Where one turn sends some rows of the set: a few examples, then the rows asked
Laver: [-13  -4   3   6   7   1  -6  -5  -1 -22  -3   9  -2  -5   2   2   1]
famir: [ -1   7   2   3  -5   9 -10   2  12   5 -19   2  -4   7   8  -9  -7]
gekof: [  2   3  -1   2   2  11  -7   2  16   9 -10   2  -6   7   5  -7   0]
kopir: [-10   0  -3 -10  19   6  -6 -10 -20  -1   1   0  -6   7  14  -9  -8]
Lesal: [-12   1  -5 -19  14 -11  -3   3  -4  -1   3 -10  -8  14 -12   1   1]
ferub: [-15   8   1  -7  14   9  -3 -10 -18  -3   1   0  -5   7  14   4 -12]
reg: [-21  15   0 -20   2   1  -5  -4  -3  -2   2 -13 -10  -6   4 -20  -3]
Vub: [  8   2   7   0   4   9  -8  -2  13   0 -14   1   4   5  12  -5  -5]
sepiv: [-10  -4 -10  -1   4  -2  -4  -7  10  -7   0 -10  -3  -4   2 -14  17]
zisin: [-10   6  -6 -17  13  -9 -15  -8 -13   6   1   9  -1  11  -7 -11  -9]
vutu: [-15  -4  -8 -13  -2  -6  15 -14  -1  -3  -3   7  12  -4   8  -7  -6]
fudi: [-23  13   4 -21   6  -4  -3  -9   5   4   1  -8  -7  -9   6 -16  -6]
mugam: [  2  -3 -13  -8  -3   3  -9   0   4 -12 -11  -9   9 -10  -5  -3 -13]
giz: [ -1   3   5   2  -7  12 -11   3   0   9   8   7   4 -11  -1  -4   3]
buk: [ -5  -4  -3   4  -4  -3  -1 -13   3  17 -15  -5  -1   5   2   4  -6]
Vego: [-16 -11  -5  -6  -4  14 -14  -2   2   5  -7 -12 -10   1 -13   4  -9]
Suko: [ -7   7  12   3  -6   7 -20  -5   0   8  -2   6   2 -14  -7  -6  -2]
kom: [-18   4   0  -7   5  -4   2  -5   2 -12 -11  18 -10   5   0 -15  -2]
reb: [ -7 -10  -5  -2  -6  -9  -5 -23   5   5  -8   2   8   6  -3 -11  -1]
Vubo: [-12  -1   2 -12  21   9  -2 -12  -9   5  -3  -1  -3  12  13   3 -10]
kar: [ -9 -15   2  -5  -5  13 -13 -11   2   0  -9 -11  -6  -4 -12   0 -13]
rop: [-15  20   9  -8   3 -14  -4  -4  -7  -3 -11   6  -9  -3  -1 -11  -6]
sodev: [ -6  -8   6  -8   1  -5  -3 -17  -7  -4  12  -3   6   7   3 -16  11]
Zelem: [ -2   2  21  -9   4  -8   0 -11  -9   0   3  -8   0  12  11  -7  -1]
fab: [-11   2  13 -27   2   2   1   4   0  -3   5  -4   1  17   2 -11 -11]
veg: [ -2   4  11   3 -11   7 -19   1  -3   5   7  -1   6  -6  -2  -5   2]
gesof: [-12 -11  12  -7 -15   5  -2   8  -4   2  -7   2  -7  -4 -12  -9  -7]
Kereg: [-14  16  -8 -16  15  -8 -13  -9  -9   7   1   4   6  -2  -6  -3  -6]
liror: [-14 -14  -5  -7   1  20  -6  -5   2   7 -12 -11  -9  -5  -5  -4  -8]
Vonib: [  1  -5 -12 -15   0   4  -9   9   4  -4  -2  -6  14  -6 -10  -2  -5]
vul: [  5  -3  -3  -4  -3  -2  -3   7   5  -7 -10 -18  -2  -2   4 -16   5]
binu: [-14   3  15 -26  10  -3  -1   1   7  -5   9  -4   2   9   6  -5 -11]
vuv: [ -4   4  10 -27  10  -4  -4   5   6  -5   0  -3   4  12   2 -16  -8]
fesa: [-5  4  0  6  3 -4 -7  5 -5 -6 -2  1  2 -8 -3 16  0]
kamas: [-20  -3   0  -8  14  -5  -4 -13   7 -11   4  -4  -9   8 -11   2   7]
zapip: [ -1  -3 -16 -10  -5   5  -5   7   1  -5  -5 -12  12  -6   2   0 -10]
Gop: [-19  -2  -7 -16   3  -1  14  -4 -17   5  -2  -6  -4  -4   9  -5  -8]
Lup: [-17 -15   3  -9  -8   3   7   2   6  -2  -2  17   3   2  -5  -6  -4]
Fosud: [-10  15  -6 -15   8 -11 -13 -13  -8   9   0   1   4  13  -5  -3  -9]
sodo: [-23   7  10 -21   5   7  -5  -7  -7   2   1  -7  -8 -11   4 -21  -5]

Laver -> kom
zisin -> giz
Now these:
veg -> reg
Vub -> vuv
Zelem -> vul

